In the data rows, the value 128 means zero.
There are 2 hidden groupings, and every row belongs to one group of each. In each grouping, groups are numbered from 0 in the order they first appear among the rows asked about.
The table:
[95, 108, 89, 159, 132, 144, 146, 100, 202, 141, 171, 129, 98, 116, 144, 88]
[80, 127, 155, 110, 190, 160, 102, 124, 173, 134, 149, 102, 76, 86, 138, 96]
[92, 91, 148, 109, 127, 77, 146, 112, 92, 97, 143, 203, 102, 146, 120, 81]
[143, 184, 133, 65, 167, 160, 122, 141, 132, 103, 101, 99, 115, 128, 108, 157]
[83, 137, 139, 122, 195, 162, 117, 118, 193, 126, 163, 136, 81, 102, 135, 110]
[150, 150, 103, 109, 126, 111, 94, 154, 157, 147, 123, 91, 172, 146, 175, 109]
[198, 132, 152, 126, 109, 65, 83, 175, 79, 132, 60, 84, 158, 138, 193, 168]
[129, 183, 129, 78, 160, 164, 148, 138, 99, 118, 95, 117, 106, 165, 136, 133]
[106, 102, 124, 126, 161, 162, 131, 145, 211, 141, 139, 113, 100, 78, 167, 84]
[164, 163, 119, 156, 125, 158, 120, 121, 95, 136, 98, 122, 156, 147, 151, 190]
[118, 85, 139, 191, 110, 132, 103, 117, 139, 147, 138, 124, 132, 97, 140, 120]
[179, 152, 132, 144, 84, 124, 134, 150, 88, 132, 100, 122, 141, 152, 130, 169]
[95, 91, 100, 165, 67, 64, 170, 97, 114, 143, 159, 179, 102, 184, 105, 55]
[127, 222, 110, 80, 138, 175, 154, 106, 96, 117, 111, 121, 110, 148, 138, 152]
[85, 100, 123, 196, 128, 169, 125, 124, 162, 108, 166, 125, 145, 84, 116, 145]
[172, 110, 166, 103, 143, 84, 141, 172, 137, 129, 93, 100, 176, 113, 106, 161]
[126, 88, 139, 182, 118, 121, 107, 130, 138, 144, 123, 134, 131, 90, 136, 137]
[125, 203, 119, 127, 133, 138, 158, 135, 125, 140, 115, 119, 126, 175, 134, 143]
[142, 75, 103, 161, 77, 72, 129, 91, 72, 134, 119, 200, 128, 127, 126, 66]
[58, 91, 113, 161, 140, 160, 105, 101, 181, 129, 170, 125, 106, 115, 128, 110]
[100, 106, 134, 105, 94, 87, 133, 117, 93, 113, 160, 194, 104, 148, 102, 74]
[193, 157, 102, 111, 111, 124, 116, 126, 91, 128, 98, 122, 141, 157, 137, 177]
[213, 138, 162, 102, 82, 82, 105, 157, 96, 137, 70, 102, 167, 143, 177, 144]
[136, 137, 125, 140, 105, 143, 142, 124, 95, 130, 138, 131, 133, 150, 57, 172]
[52, 99, 125, 158, 162, 156, 148, 117, 205, 139, 171, 119, 109, 141, 151, 88]
[172, 118, 129, 75, 121, 102, 98, 149, 116, 107, 90, 74, 173, 126, 106, 160]
[167, 115, 138, 95, 126, 107, 128, 134, 116, 132, 107, 111, 190, 116, 134, 169]
[75, 67, 109, 172, 136, 159, 138, 138, 164, 136, 150, 95, 114, 59, 111, 102]
[98, 97, 134, 114, 115, 90, 151, 95, 105, 122, 157, 189, 107, 152, 136, 90]
[120, 86, 135, 149, 39, 55, 130, 100, 62, 120, 144, 192, 134, 127, 110, 108]
[151, 195, 118, 87, 175, 149, 132, 141, 125, 117, 123, 151, 90, 132, 112, 164]
[165, 199, 158, 74, 161, 182, 108, 144, 129, 112, 114, 117, 132, 163, 119, 126]
[84, 70, 126, 162, 149, 147, 125, 128, 149, 129, 159, 109, 130, 69, 93, 125]
[157, 175, 122, 138, 146, 170, 162, 130, 122, 131, 137, 102, 166, 131, 80, 179]
Some rows of the table again, each followed by its group in each grouping, the strongest grouping first:
[179, 152, 132, 144, 84, 124, 134, 150, 88, 132, 100, 122, 141, 152, 130, 169] 0 0
[75, 67, 109, 172, 136, 159, 138, 138, 164, 136, 150, 95, 114, 59, 111, 102] 1 1
[92, 91, 148, 109, 127, 77, 146, 112, 92, 97, 143, 203, 102, 146, 120, 81] 2 2
[164, 163, 119, 156, 125, 158, 120, 121, 95, 136, 98, 122, 156, 147, 151, 190] 0 0
[165, 199, 158, 74, 161, 182, 108, 144, 129, 112, 114, 117, 132, 163, 119, 126] 0 2
[143, 184, 133, 65, 167, 160, 122, 141, 132, 103, 101, 99, 115, 128, 108, 157] 0 2
[84, 70, 126, 162, 149, 147, 125, 128, 149, 129, 159, 109, 130, 69, 93, 125] 1 1
[142, 75, 103, 161, 77, 72, 129, 91, 72, 134, 119, 200, 128, 127, 126, 66] 2 0
[118, 85, 139, 191, 110, 132, 103, 117, 139, 147, 138, 124, 132, 97, 140, 120] 1 0
[129, 183, 129, 78, 160, 164, 148, 138, 99, 118, 95, 117, 106, 165, 136, 133] 0 2
[136, 137, 125, 140, 105, 143, 142, 124, 95, 130, 138, 131, 133, 150, 57, 172] 0 1
[80, 127, 155, 110, 190, 160, 102, 124, 173, 134, 149, 102, 76, 86, 138, 96] 1 2
[95, 91, 100, 165, 67, 64, 170, 97, 114, 143, 159, 179, 102, 184, 105, 55] 2 3
[95, 108, 89, 159, 132, 144, 146, 100, 202, 141, 171, 129, 98, 116, 144, 88] 1 3
[150, 150, 103, 109, 126, 111, 94, 154, 157, 147, 123, 91, 172, 146, 175, 109] 3 3
[83, 137, 139, 122, 195, 162, 117, 118, 193, 126, 163, 136, 81, 102, 135, 110] 1 2
[193, 157, 102, 111, 111, 124, 116, 126, 91, 128, 98, 122, 141, 157, 137, 177] 0 0
[157, 175, 122, 138, 146, 170, 162, 130, 122, 131, 137, 102, 166, 131, 80, 179] 0 1
[106, 102, 124, 126, 161, 162, 131, 145, 211, 141, 139, 113, 100, 78, 167, 84] 1 2
[167, 115, 138, 95, 126, 107, 128, 134, 116, 132, 107, 111, 190, 116, 134, 169] 3 1
[172, 118, 129, 75, 121, 102, 98, 149, 116, 107, 90, 74, 173, 126, 106, 160] 3 1
[172, 110, 166, 103, 143, 84, 141, 172, 137, 129, 93, 100, 176, 113, 106, 161] 3 1
[98, 97, 134, 114, 115, 90, 151, 95, 105, 122, 157, 189, 107, 152, 136, 90] 2 2
[100, 106, 134, 105, 94, 87, 133, 117, 93, 113, 160, 194, 104, 148, 102, 74] 2 2
[58, 91, 113, 161, 140, 160, 105, 101, 181, 129, 170, 125, 106, 115, 128, 110] 1 3
[85, 100, 123, 196, 128, 169, 125, 124, 162, 108, 166, 125, 145, 84, 116, 145] 1 1
[198, 132, 152, 126, 109, 65, 83, 175, 79, 132, 60, 84, 158, 138, 193, 168] 3 0
[213, 138, 162, 102, 82, 82, 105, 157, 96, 137, 70, 102, 167, 143, 177, 144] 3 0
